Named moves, each a turn or a mirror, and the order they were made in; the first pair answered
Gakon:
[-13  21   6 -31  46 -22  -9  25] -> [ 22  21 -21 -13  57  -6 -12  10]
[ -8 -12 -18  10 -35 -18  30 -11] -> [ -4 -10 -19  10 -37 -17  29 -11]
[-38 -22  52  13  17  40 -60  33] -> [ 11 -30  19  37  32  62 -66  12]
[  2   6  43   0  -3  21 -40  16] -> [ 22   1  24  10   4  28 -40   6]
zutok:
[ 42   0  30   2 -35   0 -40  21] -> [ 47 -14 -17  20 -51   0   0 -17]
[-52 -10  -4  -6  22  39  17 -19] -> [-46  -9  28 -18  24  35 -14   3]
[-26 -10  -4 -18 -14 -55  42  -9] -> [-35  -2   5 -28   7 -55  33   5]
bega:
[  6  33  15 -24  13 -59   7  38] -> [ 15   0  41 -12 -51 -27 -23  34]
[  8   2 -15   0   9  26  -7  -8] -> [ 13   6 -19   0  10  19  -4  -7]
[-16   1  -3  17 -17   4  31 -27] -> [-23   2   1  11 -12   7  33 -27]
[-18   3  29   3 -11  -9   5   5] -> [ -3   9  17   5  -4 -27  14   4]

(2 to 3 moves a pair)
[ 26 -12 -10  17  -8  13 -10 -11] -> [-22   8   1  -6   5 -20  20   1]  Gakon zutok bega
[  9  -3 -43  20   6  27  31 -25] -> [ 29   2 -46  22   5  12  24 -20]  bega zutok bega
[ 48   8 -12   9  24 -12 -12   5] -> [ 46 -11   4  12 -10  12 -32   4]  bega bega bega
[ -1   9  -2  14  12 -44  67  -8] -> [  1  24  47  -4  21 -44  18  33]  zutok zutok
[ 18  14  31 -17  -4 -46  -6  40] -> [ 24 -14  16  -1 -57 -27  -1  15]  bega zutok
[ 10 -24  -5  18 -26  52 -18 -29] -> [-25  -3 -19   6  33  53  -3 -30]  zutok zutok
[ 38   3   4   3 -26 -32  -1  14] -> [-25   8  40 -21  -8  -4 -13  26]  Gakon bega
[  7  11  25 -13  29 -39  -3  15] -> [ -4  -5  47 -16   0 -18 -24  20]  zutok bega
[ -7  22   1  -7  -8 -31  44  -8] -> [ 26  33  -8   1  39 -12  13  -5]  zutok Gakon zutok
[ 16   5   0  21  73  21  -5 -13] -> [ 29  -6 -17  32  55  27   2 -24]  bega zutok zutok
[-40 -30 -13  25  -1  88 -14 -56] -> [-77 -16  12   1  23  81 -20 -33]  zutok Gakon
[ 49  -7 -14  20 -14  22 -23 -19] -> [-46  19  12 -23  10 -27  26   5]  Gakon zutok bega
[-15   0 -13  -5 -46 -81  68   2] -> [-57  -2 -14 -13 -21 -61  75  -8]  bega zutok bega
[-38  33  44 -37  46 -13 -19  33] -> [ 65  16  -2   8  50  23 -52   9]  Gakon zutok
[-39  20   5 -10  19 -26   2  11] -> [-18  19 -27   3  13 -34  22  -4]  bega zutok zutok
[-15  12  -4 -11  -6 -20   7   3] -> [ -8  18  -4  -9  12 -13  -2   2]  Gakon zutok Gakon
[-16  -7 -25   2  -5  42 -10 -20] -> [ 18  10 -49  11  13   5   8 -14]  zutok bega
[-36 -46 -18  28 -12  46  38 -26] -> [-47   2  -4   6  76  15  30  15]  bega zutok
[ 10 -27   8  10 -32  -5 -15  -6] -> [  7  -3   2   0  39   7 -27  -1]  bega Gakon zutok
[15 22 -4 -2 46 13  2  1] -> [ 37  -2 -17  16  -3  21   7 -19]  bega zutok
[ 29 -13   4   4 -12  11 -30   6] -> [-21 -13   6 -11 -37  -8  11  -2]  zutok Gakon zutok
[ 16 -14 -42  12  -1   0  15 -28] -> [-45   1   9 -24  -8 -25  14   6]  Gakon zutok
[ 14   4 -42  14  28 -24  24  -4] -> [ -6   4  26 -11 -14 -39  -7  39]  Gakon zutok zutok
[-19 -28   8   3 -68  -8   6 -25] -> [  1   1 -45  14  36   4  21 -47]  bega Gakon
[ 37 -13  22  15 -47 -11   3 -16] -> [-18  -3  10   4 -32 -24  42 -25]  zutok Gakon
[ 10   3  20 -12   2 -36   0  33] -> [  0   0 -23   0  -2 -40  37   2]  zutok zutok zutok
[ 34  -7   7  10 -60 -65  22  13] -> [-44 -25  55 -12 -64  -1  -8  16]  bega zutok
[ 24  -9  35  -4 -50 -41  -7  28] -> [  5 -28  15   3 -73 -24  17   1]  bega zutok zutok
[ 37  15 -33  23  17 -28  24  -2] -> [ 46 -15 -10  29 -42  -4   3  -1]  Gakon bega Gakon
[ 69 -13 -29   9 -42 -16   4  -7] -> [ -8  -6  -4 -15 -61 -43  42   2]  Gakon zutok
[ 25  -1 -51  22  38  27  25 -43] -> [-56  12  53 -35  -5 -12   7  25]  Gakon zutok
[ 26 -18   1  -5  13  44 -35  -2] -> [-30 -17  36 -32 -19  20 -17  15]  zutok Gakon
